D: 4 groups of rows, each row roughly a mix of its group's hidden directions; some rows fit no group:
D (138 x 10):
[[-27   3 -15 -11  -5  -6  14 -21 -58 -20]
 [ 16  -4  27  14  -6  22   0  -3  56 -25]
 [-20 -58 -13   6 -10 -20 -15  -3 -19  20]
 [-34  17  31   1 -34  31 -29   8   1  -2]
 [-43  28  -1   0  -1  40  34   8  -4  -1]
 [  5  17  29  -9  -4  63  12   6  10  -7]
 [-17  50 -10 -19 -16 -24 -10  19 -30  13]
 [ 51  -5  10 -10 -13  29  36 -13  -6  -8]
 [ 18  -4  13 -30 -19 -46 -27   1  26  14]
 [ 39  -1 -26  10  -5  28 -26  14 -40   3]
 [ 45  -9  40  -5  -7  33  16  15   9   5]
 [ -9  32  17  -2  21  44   1   1  33  25]
 [ 27 -32  18  10 -14  44 -16 -26   0  14]
 [ -5  21  -5  -7 -17  57  17   7 -31 -13]
 [-25  -3 -35 -23 -13 -39   5  -1 -22 -31]
 [-19  -5 -29   7  39 -33  10 -10 -17  34]
 [ -3  39 -32 -26  13 -38   5 -13 -11 -18]
 [ 22 -28 -26 -10 -18  10  -1  -7 -53  14]
 [-23  33  20  23  -6  27 -27   5  10  37]
 [  7 -23 -41 -14  -5  -8  29 -22  -9 -39]
 [ 14  34  42  19  15  34  -1   3  16  18]
 [ 40 -25  15  -6 -39  12   6 -14  -2 -34]
 [ 16  -4  24 -10  -5  65  -1   3  -2  16]
 [ -9  45  27   2  32  21  10  -6  31   3]
 [ 22 -14  -7  13 -29 -20 -26 -11 -38 -33]
 [  5  31  33 -19 -10  16 -43  24 -17   0]
 [ -6 -60 -16  16   3 -26  13  18  12   8]
 [  2 -14  19  23  26  36  17  -8  42  18]
 [-49   6  11   2  -4 -22 -33  23  -7 -27]
 [ 15  26  23 -54  -6 -12 -19  -5  23   9]
 [ 18  23  38  27 -20  37 -12   7   7 -23]
 [  9  36  -3 -50  22 -15  -4  28   5   7]
 [ 35  34  39 -16  -8  27 -14   4   9 -16]
 [-49   8   7   8   6  -7  -1  24  15  45]
 [ 17 -45   2  13  25   7  18 -16  42   5]
 [  7 -42 -22   6 -27 -35 -21 -14   4 -23]
 [-22 -43  11  31 -10  26  -3 -20  27 -13]
 [ 17  13  -8  -3  -4  52  42 -21   0  -7]
 [ 19 -47 -13   4   5  33   5 -23 -18  27]
 [ 14 -42  19  30  10  20  13 -20  23  27]
 [-18 -33   4  32   1 -49 -18   9  -1  16]
 [-14  16  15  -9  -4  22  24  -2  48  37]
 [ 39  22  19  -7  -1  47  10 -14  -5 -23]
 [ 26  27  -1   4   9 -32 -21  11 -43  25]
 [ 16  39  26 -28  -4  -3 -24  10 -39   3]
 [ 22   8 -17 -47  24 -36  19  10  11   5]
 [  2  59  -6 -13   8   6  -3  13 -39  -5]
 [  5   3  24  34  17  33 -16   2  25  39]
 [-10  35  -8 -33  11   3 -26  19   6  43]
 [  2  18 -33  -6   5  59   5  15 -17   3]
 [-15 -52 -26   9   3 -39   5 -11   4  -6]
 [ 39  21  21 -37   0  30  12  16 -13 -17]
 [ 20 -24   0 -16 -23 -54 -10 -20   3 -19]
 [  2  21  35   8 -18  23 -46  16 -23   4]
 [-19  55   3 -14 -23   2 -20 -14 -24 -15]
 [  5 -35  13  44   7  37   8 -14  19   7]
 [  4 -12  13  -3  25  -6  -3   5  55  38]
 [  0   3 -15   0  -5 -50 -29  11 -40 -15]
 [ 29   6  53  29  20  20   4  -5  14  -2]
 [ 18 -53  -9   9 -17 -36  -3 -12  -9 -21]
 [ 11  48  16  -1  16  32  19   9 -25  23]
 [-22 -14 -11 -31  25 -24  -4   8  45 -20]
 [ 10 -57 -25  13  10 -29  -4 -14   0  16]
 [-16 -48 -35  -3  10 -37  -3 -13  -7   7]
 [  2  42   8  16  10  44  -5  33  -8  15]
 [ 25 -19 -10   0  17 -47  -7 -36 -17 -18]
 [ -2  49  -9 -21  -7 -15   9  33 -32  13]
 [ 26  -7  20   2 -19  61   4   0 -14   9]
 [  5 -20   6  12 -23  46  31  -8  -2 -35]
 [ -2  22  38  16  23  51   0  -4  -6 -11]
 [ -5  65  20 -12   8  16   4  11 -14   1]
 [  4 -47  -8   7   1 -53 -17  -2  -4  -4]
 [-25 -17   9  27 -13  19  -2  -2  36  44]
 [ -7 -43 -20  17  -8 -49  -9  -4 -18   0]
 [ 15  -4  -7 -31  26  15  17  42 -14 -33]
 [-37   0 -16  -1   3 -59  -7  16  -4  -5]
 [ 27 -50  -6   4 -31  17 -11  -4 -27   7]
 [-17 -23 -54  -2 -10  -1   8  -9 -34 -17]
 [ -5 -25 -16  13 -31 -39 -26   0 -35  10]
 [  1  54  19 -16  21 -22   0  12  24 -20]
 [-30  16  15  16  20  26 -21   2  35  33]
 [  2  38 -14 -42 -13 -17  -5  -6 -33 -24]
 [ 32  41  15 -31  -9  37   1   4   9  -6]
 [-23  32  21  15  18  29 -18   8  22  36]
 [ 14  21  13 -17  -2  52  34  -5   5 -23]
 [-28  32  13 -26 -22  20   5  29  34   4]
 [ -2 -62 -20 -12 -23   4  -2  -8  22   5]
 [-18 -11 -47   1 -13 -28  18  16 -37   1]
 [-17 -23   4  34  25 -20 -15  -3   9  46]
 [-53  -9  -9 -14  25 -37   8  15   7   2]
 [ 25  22  -4 -30 -23  22  -8  -6 -47 -13]
 [-43  14  15  10  29 -30   4  18  32   6]
 [ -7 -49 -12  22  19 -37  -1  -2  19  18]
 [-31  18  13  34  32   5   4  25  22  27]
 [-28  32  26  -2  14 -53   2  -5  -5   2]
 [-13  52  16   2  24  24  -2  15  -5  31]
 [ 10  48  18 -17   6  20 -38  14 -20   8]
 [-17   4  -6  -1  -8 -35 -24   6 -55  14]
 [-10 -40  18  43  -9  32   8  -6  21   3]
 [ 25  12  45   8 -15  38 -26 -14  10   3]
 [ -2  26  34  17  -9  47 -23   8   4  22]
 [  8 -36 -24  21  23 -44 -17  -7  12  11]
 [  3  42  -5 -25 -25  21 -10 -11 -40 -13]
 [  1  32  44  10  -3  39 -17 -14  22   3]
 [-26  12  20  26  15 -20 -42  17 -12  28]
 [ 24  25 -30 -38  10 -34  13  12  -7  17]
 [ -8  25  33  -6  -7  50  -6  29  11  12]
 [-10  43  -9 -24  -9  10 -15  12 -42 -24]
 [ -1 -11 -16   7   0 -66 -14  11 -19   7]
 [-29   7  -1  39  47  15  14   9   9  15]
 [-23 -51  -7 -19 -33 -21   7 -17  11  -5]
 [-28  32  -6  -3  34   0  30  -4  40  -4]
 [-13 -48 -29   4 -10 -38   3  14 -20   4]
 [  5  29 -30 -27  24 -44  -8   7 -20   3]
 [  6 -55  12  23 -12  17  10 -23  18 -21]
 [ 36 -22  22  19  22  19   6  -6  43  10]
 [  2 -32  17  -7   0 -11 -30   9  29  46]
 [ -9 -43  40  10 -15  10 -11   4  30 -22]
 [-27 -13 -20 -36 -25 -18  25  17  24 -21]
 [ 11 -40   6  27 -48 -11 -18  -8 -11  -9]
 [-32   7  18  14  42  17  16   1  31  26]
 [ -3 -63  -2  26  -2  -5   4   2  25  11]
 [  1  30 -13 -51  20 -11  21   5  27  11]
 [ 20  26  16  -7  -1  62  17  -3   3  -5]
 [ -6 -10 -52 -15 -20 -19 -10   0 -38 -11]
 [-24  20  -2 -27  32 -14 -10   1  29  41]
 [ -2  33  35   1  -7  44 -21   5  14  23]
 [-11  -2 -40  15  -5 -47   8 -16 -31  -6]
 [ -7 -57 -13 -15 -10  -8 -23 -13 -15  27]
 [-12 -16 -38  -2  -3 -40  37 -23   2  -8]
 [-21  27  13   4  15  16 -12  28  29  44]
 [-18  12  23  15  49 -19  -3  -3  22  31]
 [ -5  22   7  -1 -42 -34 -28 -25 -22   9]
 [-12  -6   0  19   0 -49 -19   7 -25 -39]
 [-15  -9  -8  14  11 -10  36 -11  49 -29]
 [  8  42 -10 -15  31 -29 -12  15 -32  13]
 [  1  59  12 -24 -15  20   4  11 -14  18]
 [-37 -19 -17  -8  29  -3  -5   1  31  40]]
the one row of each list that fits no group (the others fit one group, some only roughly):
    j_508: [-30  24 -30 -13   0 -47  10  -2   8  24]
    j_214: [  9 -18 -12  35  35  10  34  -8  28  19]
    j_514: [ 34 -57 -19  -8 -20 -12  -4  -5  -6 -11]
    j_510: [-27 -10 -27   7  27 -50  11  11 -11  17]
    j_251: [ 33  52 -11 -23  -1  19  -7  10 -23  -7]
    j_71: [ -6 -38  -4  -6  -3  16  52  13  26  -9]
    j_402: [  4 -28 -14 -13 -28 -47 -19   6  -4 -29]
    j_342: [13 -6 32 10  6 42 14  7 38 27]
    j_336: [ 22 -48 -30 -12  -1  13  14  -5  32  16]
    j_271: [ -9  18  19 -14 -11  65   8  -6  -1  -4]
    j_317: [-40  52  -1 -12   5  19  15  -8  14 -14]
    j_820: [-1 42 12 -5 39 44  9 -2 -5 -1]
 | j_336
    j_188: [ 46 -32  -1  -2  -8 -10  14 -16 -26 -32]
    j_974: [ 34  31  23 -13  27  22 -17  24   0  24]
    j_695: [-21 -50  -8  35 -16 -29  -5   9  -7   3]
    j_577: [-31 -21 -36 -21  11 -31   1  24  -6  25]
    j_238: [ 10  48 -16 -24  31  10  13  28 -15   6]
    j_262: [  3 -11  24  10  -2  54  32 -15   8 -21]
    j_520: [ 39  41  16 -28   7  20 -13   5 -20  12]
    j_674: [  0 -15 -11 -22  11   0  24 -25  56 -15]
    j_711: [ 38  38   0 -17  -3  41  20   8  -9 -11]
    j_206: [ 43   2  -2 -21 -29  34 -21   4 -27  -2]
    j_634: [ 29 -50 -28  16   7 -11   5 -28   9   6]
    j_609: [-41 -41   7  25 -11  23  21   7  19   5]
    j_770: [-13 -17  19  -1   3 -20  -8   4  57  31]
    j_400: [ 10  32  14 -21   6 -29 -28  -1  25  38]
    j_305: [-17 -33   4  27  17 -11  -8   7  44  31]
 | j_577
    j_968: [ 36 -45 -17  15   6 -14  20 -28 -15   7]
    j_234: [-45  28  -6 -31  17 -34   2  -9   5  12]
    j_179: [ 18 -51  10  38  -9   9  -2 -21  -2 -19]
    j_830: [-2 19 38 26  8 30 -4 -9 44  6]
    j_10: [ 22   1 -40 -48 -22   5 -11  -7 -20  -5]
    j_960: [-30  38   5   7  43 -19  13   6  20  16]
    j_226: [ 20  -4  34  -5 -16  23   0 -33  25 -37]
    j_697: [ 38 -14 -30 -28  -5  -1  14  10 -43  -5]
    j_120: [ -9 -39   2  27   6   7 -22  24  16  42]
    j_586: [  1 -18 -14  -7  -7 -39   5   1 -38 -43]
 | j_226
    j_35: [  1  50  25 -12  14  30   2   7 -29  18]
    j_919: [ 12  16   5 -20 -18  59   1 -15 -26   2]
    j_636: [ 29 -41  12  -2 -29  38 -16 -14   2 -11]
    j_414: [-14  63  25   8   8  12  11  13  -9  -8]
    j_851: [ 12 -17   7   5  25  16  37  -5  47  24]
    j_129: [  2 -32  -5  -7  -2 -47  -2 -22  13 -39]
    j_866: [ 29 -39 -18  12  -7  21  14   7 -36  26]
    j_982: [  7  -4 -34   2   6 -45  21   5 -39 -16]
    j_119: [ 24  21  41  11  -7  38  20  -6   2 -27]
    j_77: [ -8 -39   1  41 -38   3   1 -12 -19  17]
    j_200: [-11   0 -30  -7   7 -54 -25  -1 -27 -12]
    j_886: [  4  22   3 -15 -25  17 -11   8 -61  -2]
    j_979: [-27 -16 -28   5  16 -48  -7 -29  17   0]
 | j_129
